Rows are one point carried round by a steady rotation, each followed by how many steps it has turned.
The counts run from 0 to 609.
[1.17, -1.45, -4.46, -3.48, 0.60, -1.01, 1.45, -0.23, -0.30, 2.51, -2.12, 1.27, -3.58, -0.82, 4.80, -1.22, 0.14, -3.11, -0.86, 0.12, -0.98, 1.55, 2.22, -2.48, 0.54, -2.09, -3.52, 3.16, -2.80, 0.52, 2.61, -2.09, -0.97, 0.53, 4.06, -0.49, 0.15, 1.89, -1.29, 2.68, 2.16, -2.54, -1.15, -2.95]  527
[-2.57, -1.48, -0.94, 3.46, 1.56, 0.55, -0.84, 2.79, 1.94, 0.46, 0.73, -0.38, 2.28, 3.22, -1.13, 0.06, 0.01, -1.71, 0.82, -2.04, -0.54, -0.17, -1.29, -1.27, 1.95, 2.42, 2.07, -0.03, -0.44, -0.96, -1.90, 3.38, 1.84, 2.02, 1.15, -1.33, -1.52, -0.01, 0.90, 1.27, -2.57, -0.34, 2.13, 1.79]  354
[1.58, -0.94, -2.40, 1.58, 2.53, -0.17, 1.14, -0.04, 2.07, 0.82, -0.63, 3.85, -3.41, 2.21, -1.32, -1.23, -1.62, -3.05, 0.45, -3.01, -3.50, 1.56, -0.51, -0.98, -0.16, -4.66, -3.03, -0.38, -2.35, 1.43, -0.75, -2.30, -3.03, 0.39, 0.39, -1.18, 2.80, -2.55, -1.35, -1.07, 1.30, 1.32, -1.26, -0.40]  439
[-0.62, 0.27, -1.78, 0.92, 3.92, 1.25, -1.12, -2.38, -0.84, -0.28, -0.94, 2.97, 0.05, 1.84, -3.89, 1.64, -0.01, -2.13, 1.52, -1.71, -4.57, 5.93, -0.18, 0.78, 1.16, 1.14, -0.24, 2.29, -0.04, 0.06, -0.33, 0.82, -1.00, 5.25, -0.13, -4.17, -0.34, -2.30, -0.46, -0.69, 0.27, 1.54, 2.63, 2.07]  57
[2.69, -1.59, 0.83, -0.99, -3.32, 1.32, -1.28, -2.77, -0.88, -1.45, 1.52, 1.48, 3.51, -0.27, -3.44, 3.30, 4.38, 0.41, -2.43, 0.35, 0.94, 3.98, -3.37, 2.22, -2.54, 5.19, 0.73, -0.35, 1.19, -0.66, -0.04, 0.84, -2.29, -2.23, 0.45, 2.10, 1.63, -2.93, 2.84, -3.09, 5.40, 1.96, -1.23, 1.10]  111
[1.96, -2.15, -0.96, 2.04, 0.60, -0.92, -1.67, 3.87, -1.15, 2.88, 3.06, -2.17, 3.83, -1.82, -2.62, -0.03, 1.37, 0.92, -2.73, -0.39, 0.98, 1.09, -3.91, -2.82, 0.68, 2.43, 0.49, -0.64, -1.08, 1.84, -0.84, -0.41, 0.37, 1.36, -0.40, 0.11, -0.90, 3.13, -0.04, 4.57, 4.44, -1.13, 1.31, 1.77]  87
[-0.01, 3.30, 0.01, 3.09, -2.03, -1.59, -0.91, -1.51, -1.92, -0.48, -3.38, 0.66, -0.52, -0.12, -0.53, 0.85, -1.44, 1.98, -3.93, -1.58, 1.80, 0.59, 3.25, -3.60, 0.28, 3.80, -0.82, -1.84, -0.79, -4.98, -1.82, 2.25, -0.99, -1.07, 1.27, 0.08, -1.58, 2.19, 0.07, 1.96, 1.12, -0.12, 0.57, 3.19]  338
[-2.03, -1.34, -0.17, 2.48, 2.18, -2.20, 2.54, 2.70, -2.13, 0.12, -1.73, -0.17, -0.90, 3.15, -0.45, -2.39, -0.24, -3.32, -0.04, -1.37, 0.40, 1.97, -1.04, -1.22, -1.84, -4.43, 1.21, -0.49, -3.01, 1.39, -2.76, 0.68, -0.34, 5.03, -1.43, -0.04, -3.42, 0.94, 1.07, 0.61, 2.53, 2.63, -1.43, -6.44]  447
[1.12, -3.10, -1.72, 0.48, -0.77, 0.93, -2.06, -0.52, -0.72, -1.18, 0.67, 1.74, 3.06, -0.67, -3.77, -0.36, 5.83, -1.10, -0.51, -1.96, -5.12, -0.74, -1.66, 1.56, -0.72, 3.15, 0.98, -1.18, -0.04, 0.37, 0.52, 0.67, -1.70, 3.75, -0.31, 0.64, 2.48, -2.33, 1.96, 0.47, 2.11, -1.91, -2.31, -1.16]  110
[2.08, -0.82, -0.99, 0.22, 1.11, -2.87, 0.60, 0.81, -2.26, 1.83, 2.11, -3.18, 0.54, 2.43, 0.14, -0.12, 2.58, -0.16, -1.09, 0.73, -0.72, -4.10, 0.17, 1.16, 2.75, -0.64, 2.58, -2.57, -3.01, 0.58, 2.88, -0.44, 1.49, 1.04, -1.91, -0.79, -2.23, 1.87, 1.31, -0.33, 2.36, 0.58, -2.87, -2.02]  563
[1.43, -3.30, -0.06, -0.18, 0.29, -2.51, -2.35, -0.99, 0.51, -0.31, 0.88, 1.36, -2.73, -2.61, 2.14, -3.46, 3.77, 1.67, 1.54, -1.85, -0.99, 1.76, 0.90, 0.23, -0.02, 2.97, -2.94, -0.74, -1.41, 1.90, -1.62, -0.82, 1.37, -1.80, 0.62, -0.35, -2.08, 1.08, 0.61, -0.38, 2.72, -4.46, 2.30, 1.54]  25
[1.07, 0.06, 1.74, -5.21, -2.63, -1.24, -0.09, -1.52, 1.81, -0.19, -0.23, -6.49, 0.47, 0.38, 3.05, -1.28, 2.29, 0.71, -1.89, 1.58, 0.70, 0.22, -2.32, 0.76, -0.86, -0.15, 0.75, -2.06, -1.79, -0.11, 1.70, -0.38, -1.44, 0.51, 0.08, -0.66, -0.73, 3.16, -0.02, -1.21, 0.82, -0.99, -1.22, -1.45]  295
[-0.19, -0.48, 0.75, 0.97, 1.74, -1.03, -1.32, 2.17, -2.37, 5.53, 0.90, -4.69, -1.25, -0.33, 1.14, -4.59, -0.77, 0.93, 0.70, -0.99, -3.43, -0.24, -0.95, -1.83, -2.74, 5.66, -1.78, -0.20, 2.31, 0.51, -2.32, 3.14, -0.29, 2.25, -0.40, -1.25, -2.08, 0.30, 0.04, 4.51, 2.10, -0.75, 0.63, 0.85]  336
[-1.58, 1.45, 1.77, 1.63, -0.36, -2.59, 0.19, -1.09, 1.72, 2.13, -2.51, 0.41, -1.35, 0.66, 5.09, -2.14, -0.13, -1.92, 4.08, 0.67, -0.56, 1.49, 2.26, -1.22, 0.16, 0.43, -3.89, -0.44, -0.49, -3.94, -0.17, 0.27, 2.70, 1.10, 3.40, 0.58, -2.97, -1.88, 0.06, -1.41, -2.49, 0.74, 2.74, 3.46]  326
[1.14, -3.82, 0.72, 1.86, -0.44, -4.82, -0.88, 0.39, -1.00, 2.74, -1.16, -0.43, 0.96, -2.27, -0.21, 1.03, 0.35, 1.33, 2.44, -2.53, -1.13, -2.46, 2.48, 2.63, 0.46, 5.77, 2.53, 0.16, 0.81, -1.43, -3.18, 2.60, -0.62, 0.36, -5.46, -1.77, -1.55, 1.48, 0.11, 0.49, 1.03, 0.95, 1.34, -1.57]  221
[-0.62, 0.82, 0.61, -1.49, 2.14, 1.89, 4.57, -0.67, 0.28, 0.48, 0.50, -0.29, -1.51, 1.71, -0.79, -4.77, -3.52, -2.26, 3.62, -1.19, -0.96, -1.23, 1.15, -0.49, -1.08, -1.39, -1.41, 3.04, -3.20, 2.39, 2.12, -1.06, 2.94, 1.59, 0.01, -0.26, -0.12, 0.68, -2.45, 0.32, -0.52, 0.87, -0.23, -0.31]  260
[1.54, 1.29, -1.49, 0.94, 4.98, 1.62, -3.82, 0.07, -0.38, -1.39, -2.67, 6.37, -2.66, 1.07, -0.31, 1.23, -3.58, -0.71, 0.24, -1.60, -2.13, 1.40, 3.36, -1.42, 0.45, -1.90, -3.21, -2.25, -0.21, -2.92, -2.76, -4.26, -0.44, -1.35, -3.50, 1.24, 0.66, -0.74, -2.22, -2.62, -0.47, -0.25, 2.34, 0.74]  53
[-1.78, -0.95, -4.13, -3.61, -0.21, -3.00, 0.72, -2.95, -1.57, 0.92, -0.20, 1.17, -1.83, -0.20, -0.56, -0.80, 0.20, -2.05, -0.57, 0.91, -3.79, 1.12, 0.75, 1.25, 3.19, -3.06, -0.79, -1.70, 1.89, 1.12, 0.07, -0.85, -3.46, 1.04, 2.97, -1.72, 1.42, 2.31, 0.30, 2.26, -0.21, -0.47, -1.77, 1.92]  252
[0.41, 0.08, 2.71, 0.08, -4.62, 3.17, 1.75, -0.59, 1.29, 0.56, 2.63, -0.12, 3.56, -0.13, -4.33, 1.17, 1.01, 1.96, 1.52, 2.71, -1.84, -1.14, -3.38, 1.31, -0.16, 3.17, 1.65, -0.34, -0.46, -2.88, 0.79, -0.16, 1.75, 2.77, 0.60, 0.10, -4.13, -0.31, 1.35, -1.65, 0.68, 2.81, -2.89, 1.10]  289
[-2.66, -0.51, -2.61, -0.58, 0.28, -1.45, 2.16, 0.45, -0.51, 1.29, -0.46, -2.38, 0.70, 0.21, 0.13, -3.63, 0.89, -0.38, -1.09, 3.48, -2.78, -1.68, -1.92, -1.15, 2.48, 1.64, -2.41, -0.19, 0.24, -0.70, 1.61, 5.54, -0.77, 3.37, -0.05, -2.83, -2.24, -2.11, 0.96, 3.89, 1.73, 1.61, -3.65, -1.21]  540
[1.03, -3.04, -3.06, -1.99, 0.89, -2.67, -2.09, -2.74, -1.76, -1.45, -1.30, 1.27, -1.63, 1.24, -0.13, -0.65, -1.53, -2.09, -0.75, -1.25, -1.83, 2.70, -0.49, -1.93, -0.18, -3.03, -0.37, -1.50, -0.58, 1.35, 1.36, -0.49, -2.40, 2.66, 2.81, 0.42, 1.50, 0.34, 0.30, 0.58, 2.86, 1.47, 1.40, 0.61]  341
[3.52, 1.10, 2.53, 0.78, -1.72, 1.37, 3.25, 1.80, 2.44, 0.82, 2.11, 0.92, 0.58, 1.16, -1.28, 3.53, -3.24, 1.38, -0.77, 3.76, 2.37, -4.15, 2.07, -1.21, 1.17, -4.03, 3.64, -4.45, 1.80, -1.91, -0.44, -1.08, 2.64, -1.02, -4.72, -0.50, -2.00, 0.10, -0.90, -5.24, -2.21, 1.03, 0.60, -0.88]  285
[-0.69, -0.52, 1.69, -0.31, -1.66, -2.78, -2.61, -4.42, -4.28, 0.42, -1.34, -4.00, -0.69, 1.10, 2.46, 0.53, 0.88, -1.10, -1.33, -0.50, 2.24, 5.97, 0.33, -1.16, -1.93, -0.58, -3.56, 2.09, -2.20, -0.82, 2.39, -2.02, -2.25, -1.78, 2.63, -1.04, 0.17, 1.35, -3.14, 2.69, -1.98, -3.51, -0.12, -0.02]  46
[0.44, -0.26, -2.71, 0.40, -2.72, 0.12, 1.50, 3.06, 0.51, 0.35, 1.71, -1.30, -1.06, 0.33, -4.30, 0.42, 0.03, 0.31, -0.55, -2.15, 0.39, -5.57, 2.18, -0.99, 2.25, -0.45, 3.63, 0.79, 0.12, 2.60, -1.61, -0.81, 1.69, -0.62, -2.03, 1.81, 1.86, -0.46, -0.62, 3.22, 3.46, 3.00, -1.94, -0.24]  177
[2.48, -1.82, -1.47, 0.20, 0.21, 0.67, -0.83, 1.98, 0.07, -0.37, 0.38, -4.01, 2.26, -1.17, -1.94, -1.12, 2.92, -0.33, -2.31, -0.93, -2.26, 1.01, -2.16, -2.08, 3.00, 0.37, 2.02, -1.75, -3.72, 2.86, -2.89, 3.09, 1.00, -0.41, 3.03, 1.69, 0.80, 4.29, -1.69, 2.92, 3.93, -0.78, 0.12, 6.04]  363
[-0.93, 1.22, 0.68, 0.96, 0.39, 3.68, 1.68, 2.41, 2.42, -4.22, -1.97, 4.34, 4.28, 4.64, -0.11, -1.38, 0.58, -1.77, -1.57, 2.05, 1.73, 3.26, -2.23, -3.11, 0.02, -1.76, -2.07, 1.62, -0.38, 0.64, -1.02, 1.71, 0.33, -3.04, 2.25, 0.52, 1.16, -0.47, -3.05, -1.64, -1.84, -0.33, 1.39, 3.88]  76
[-2.09, 1.72, 0.80, -1.44, -1.61, -0.04, 0.03, -2.14, 0.11, -1.59, 0.19, 1.37, 2.99, 1.48, -0.96, 2.62, 0.71, 0.47, -2.14, 1.98, 0.02, 2.52, -0.27, 2.27, -3.55, 3.59, -0.09, 4.69, 2.60, -3.86, 1.89, 1.98, 1.04, 2.20, -1.63, 2.93, -0.96, -3.18, 1.71, 1.00, -0.25, 0.73, -0.75, -2.69]  494
[-4.01, -2.83, -1.02, 2.26, 2.90, -2.90, -1.97, 4.39, 1.76, 4.08, -1.25, 0.62, 0.72, -3.30, 1.37, 0.24, 2.42, 0.63, 1.38, -3.23, -1.73, 1.15, 1.98, 0.40, -1.64, 6.01, 0.37, 0.80, -1.05, 0.33, -3.49, 2.73, 1.76, 4.44, -2.32, -1.02, -3.65, -0.34, 0.84, 4.57, 1.25, -0.48, 2.16, -4.04]  425
[-1.07, 0.76, -0.05, 1.81, 2.65, 1.02, -2.37, 1.80, 3.52, 2.54, 1.47, -1.89, 0.33, -0.45, 1.34, -3.07, 1.57, -1.00, 1.65, -0.49, -0.93, -0.04, -1.83, 2.92, -1.41, 2.12, -2.11, 3.07, -0.63, 2.77, -1.56, 0.64, 5.24, 3.08, 0.14, -0.25, -2.50, -2.08, 0.39, -3.02, -1.74, -1.98, 0.92, 0.23]  398
[0.14, -0.96, 4.12, 0.22, -3.89, -2.37, -0.42, -1.89, -0.43, 1.15, -0.34, -5.19, -1.35, -2.46, 2.47, 0.20, -4.79, 2.52, -3.25, 0.55, 3.97, -2.07, -1.24, 0.93, -0.27, 3.08, 1.57, -0.91, 0.66, -3.43, -0.07, -2.75, 2.43, -1.93, -3.61, 1.92, -1.72, 3.68, -1.41, -1.19, 1.05, 0.67, -0.81, -2.62]  588
[-0.72, 1.53, 1.13, -0.35, -1.63, -1.35, 2.27, 2.95, -0.34, -0.16, -1.91, -1.15, -4.18, 2.51, -1.58, -1.99, -3.86, 2.44, -0.56, -0.54, 2.94, 0.31, -0.32, 0.88, -0.90, -1.70, 0.74, -2.60, 0.27, -4.49, -0.71, 2.26, -0.73, 1.94, -1.62, 0.51, -2.43, 0.91, -2.41, 2.20, -5.05, 4.33, -1.03, -2.15]  241
[-0.12, 4.34, 1.52, -3.95, 0.19, 0.49, -1.43, -1.59, 0.20, 1.04, 0.43, -0.83, -1.39, 0.32, 4.49, 1.05, -1.77, -2.45, 1.74, 1.42, 0.19, -2.07, -2.14, 2.37, 0.43, -0.36, -3.23, 2.76, 1.27, -1.18, 0.46, -0.55, 0.50, 0.85, -3.04, 0.34, -1.74, -0.87, -1.51, -2.62, -3.41, -1.51, 0.20, -6.30]  215
[0.91, -4.17, 0.25, 1.37, 1.35, 0.92, -4.28, 1.39, 3.78, 2.85, -0.30, 5.68, -3.12, -2.91, 1.71, 0.08, -1.65, 0.36, 1.83, -1.20, -1.00, 0.33, 1.96, 0.32, 0.35, 2.52, 1.00, 0.57, 2.06, -2.12, -0.24, -3.53, -0.47, -3.73, 1.06, 3.10, 1.85, 3.08, -0.73, 0.56, -0.46, -1.88, 1.36, 0.77]  506
[3.63, 1.51, 4.40, -0.90, -0.35, 2.81, 1.26, 2.04, -0.31, 0.55, -0.95, 2.26, 0.75, -1.38, 1.46, 4.11, -0.61, 0.99, 1.07, 0.09, -0.74, -3.08, 0.75, 2.18, 0.15, 2.09, 0.09, -0.73, 3.98, -1.11, -1.34, -3.55, 2.60, -1.28, -3.54, 2.12, -2.41, -0.02, -1.46, -1.84, -1.72, -2.14, 2.38, 0.96]  578
[2.56, 4.33, 1.45, 0.14, -0.30, 2.58, 0.05, 0.13, 0.30, -1.31, -0.60, 2.55, -0.07, 2.81, -3.37, 1.67, -4.99, -0.30, 1.47, 1.37, 0.71, -2.30, 7.25, -1.49, 0.07, -4.29, -1.43, 1.60, 3.86, -2.36, -0.64, -1.74, 1.49, -2.71, -1.27, -0.35, -1.89, -1.03, -3.50, -0.44, -3.82, 2.85, -0.06, 1.34]  258
[1.20, -0.28, 0.31, -0.31, 0.18, 0.66, 1.27, 1.72, 0.63, -0.51, -2.46, -4.87, 1.28, 1.93, 2.33, -0.72, -0.46, -0.06, -2.95, -2.25, 2.46, 1.21, -3.73, -3.43, 1.87, -1.82, -0.64, 0.35, -2.14, 0.98, 0.32, -0.75, -3.05, -3.85, 3.86, 0.84, -0.46, 2.78, -3.52, 1.73, 3.02, -1.12, -3.81, -2.06]  455
[-1.67, 0.49, 1.75, -2.09, 1.25, -4.55, -0.47, -1.96, -4.80, 4.14, 0.16, -4.06, -3.54, 2.60, 1.93, -2.01, -2.77, -2.11, -2.47, -1.38, 1.09, -2.13, -1.46, 0.41, 1.59, -1.46, 0.50, -2.12, -1.24, 0.00, -0.61, 1.00, 2.96, 4.36, -2.16, -4.12, -3.28, 0.55, -0.43, 1.37, 0.02, -0.40, -1.44, -3.44]  607
[0.79, 2.04, 3.42, 0.91, -1.83, 0.66, -2.31, -2.54, 1.76, 1.66, 0.65, 2.63, 1.37, 0.46, 1.15, 1.75, 1.66, -2.33, 0.16, -0.94, -0.74, 2.23, -2.27, 2.69, -1.81, -0.14, 0.58, 0.59, 0.03, -0.14, -0.21, -1.44, 0.33, 0.49, -0.48, 0.30, -0.46, -4.04, 1.12, -4.26, -0.53, -0.70, 2.70, 1.77]  396
[-5.49, -0.35, -2.42, 1.31, 1.16, -0.08, 1.48, 1.22, 0.55, -0.80, -2.37, 2.98, -2.33, 1.62, 5.99, -1.27, -0.46, -2.61, 1.27, 1.47, 0.22, -0.88, 0.10, 0.98, 1.82, -1.19, -2.23, 0.87, 1.93, 1.27, 3.19, 3.18, 0.26, 3.64, 4.07, -0.57, 0.16, -0.53, -1.32, 2.63, -3.10, 0.26, -0.78, 2.14]  531
[-1.82, -1.32, -1.48, -0.59, -1.43, -1.00, -1.70, 0.85, -0.05, 1.60, -0.54, -2.25, -0.73, -0.96, 2.24, -2.02, 0.80, -1.15, -0.45, 2.83, -1.32, -1.40, 1.04, 0.26, 1.33, 3.99, -0.59, -0.80, 0.61, 3.78, -0.43, 4.98, -1.55, 2.99, 2.10, 0.06, 2.15, 0.56, -1.57, 4.81, -0.72, 0.30, -1.08, 1.00]  247
[3.49, 0.65, 0.66, -2.90, 3.33, -1.78, -1.28, -1.76, 1.05, 2.80, -2.91, 0.13, -3.59, -1.21, 5.15, -1.33, -0.20, -5.22, 2.49, 1.56, 2.00, -2.18, 1.76, -0.19, -0.25, -2.73, -3.90, 1.40, -0.46, 0.62, 1.64, -3.65, 0.60, 2.00, 0.01, -1.70, -0.08, 4.20, -0.73, 0.17, -2.65, -1.64, 0.54, -2.20]  598
[-2.29, 2.29, 1.32, -0.92, 0.01, 0.70, 2.86, 2.38, -1.03, 1.12, 1.12, -2.23, 0.78, 0.18, 0.43, -1.40, 0.49, -2.24, 0.55, 4.57, 3.05, -4.78, 0.75, -0.61, 0.85, -0.14, 0.97, 0.41, -0.06, -0.29, 2.40, 3.85, 3.02, 3.39, 1.24, -2.09, -1.62, -0.03, -1.45, 2.28, -1.80, -0.28, -0.04, 0.92]  264
[-0.28, -1.42, -2.07, 0.95, -0.73, 0.19, -0.86, 0.23, 0.05, -3.87, 0.18, 0.69, -0.41, 0.34, -4.77, -0.41, 1.73, -1.41, -1.27, 1.28, -3.58, 2.00, 0.38, -1.57, -0.07, -3.56, -1.26, -0.49, -2.38, 2.98, -1.17, -2.15, -2.69, -1.60, 3.00, 1.41, 1.81, 1.74, -0.09, -0.35, 2.77, -0.05, -1.15, 0.10]  457
[0.59, 0.58, -2.26, -0.85, 0.33, -2.12, -5.20, -0.81, -1.93, 1.64, -0.38, 1.04, 0.14, -4.11, -1.61, -0.78, -0.96, -2.41, 1.55, -3.93, -3.61, 0.10, 3.50, 2.02, 0.80, 3.53, -1.94, -0.01, -0.09, 0.20, -1.08, 0.99, 0.49, 0.42, 0.24, -0.17, -0.63, -0.03, -0.94, 1.65, 3.62, -2.43, 2.28, 3.94]  319
[-2.28, 1.38, 0.22, 0.42, -0.73, 3.28, 2.89, 1.55, 0.76, -1.46, 2.04, 4.25, 1.84, 1.43, -1.02, 2.29, -0.52, -1.72, 2.08, 2.14, -2.42, -0.66, -1.42, 4.15, 1.18, 0.51, 2.88, -1.08, 0.82, -0.77, -0.40, 0.53, 1.30, 0.39, -2.38, 0.81, 1.91, -0.36, 1.17, -4.48, -2.64, -0.30, -0.78, 0.00]  191
[0.62, 0.32, -1.51, -1.32, 1.23, 1.05, -0.01, -1.63, 3.78, -1.23, 0.33, 4.14, -3.31, -0.93, -1.45, -2.17, 1.02, 0.53, 1.07, 0.02, -3.27, -1.33, 1.31, 3.06, 0.25, -1.32, 0.82, 1.16, 0.07, -1.64, 0.53, -2.95, -0.47, 4.39, -2.12, -0.97, 1.75, -2.17, 0.42, -2.77, -3.01, -0.14, 0.05, 0.45]  235
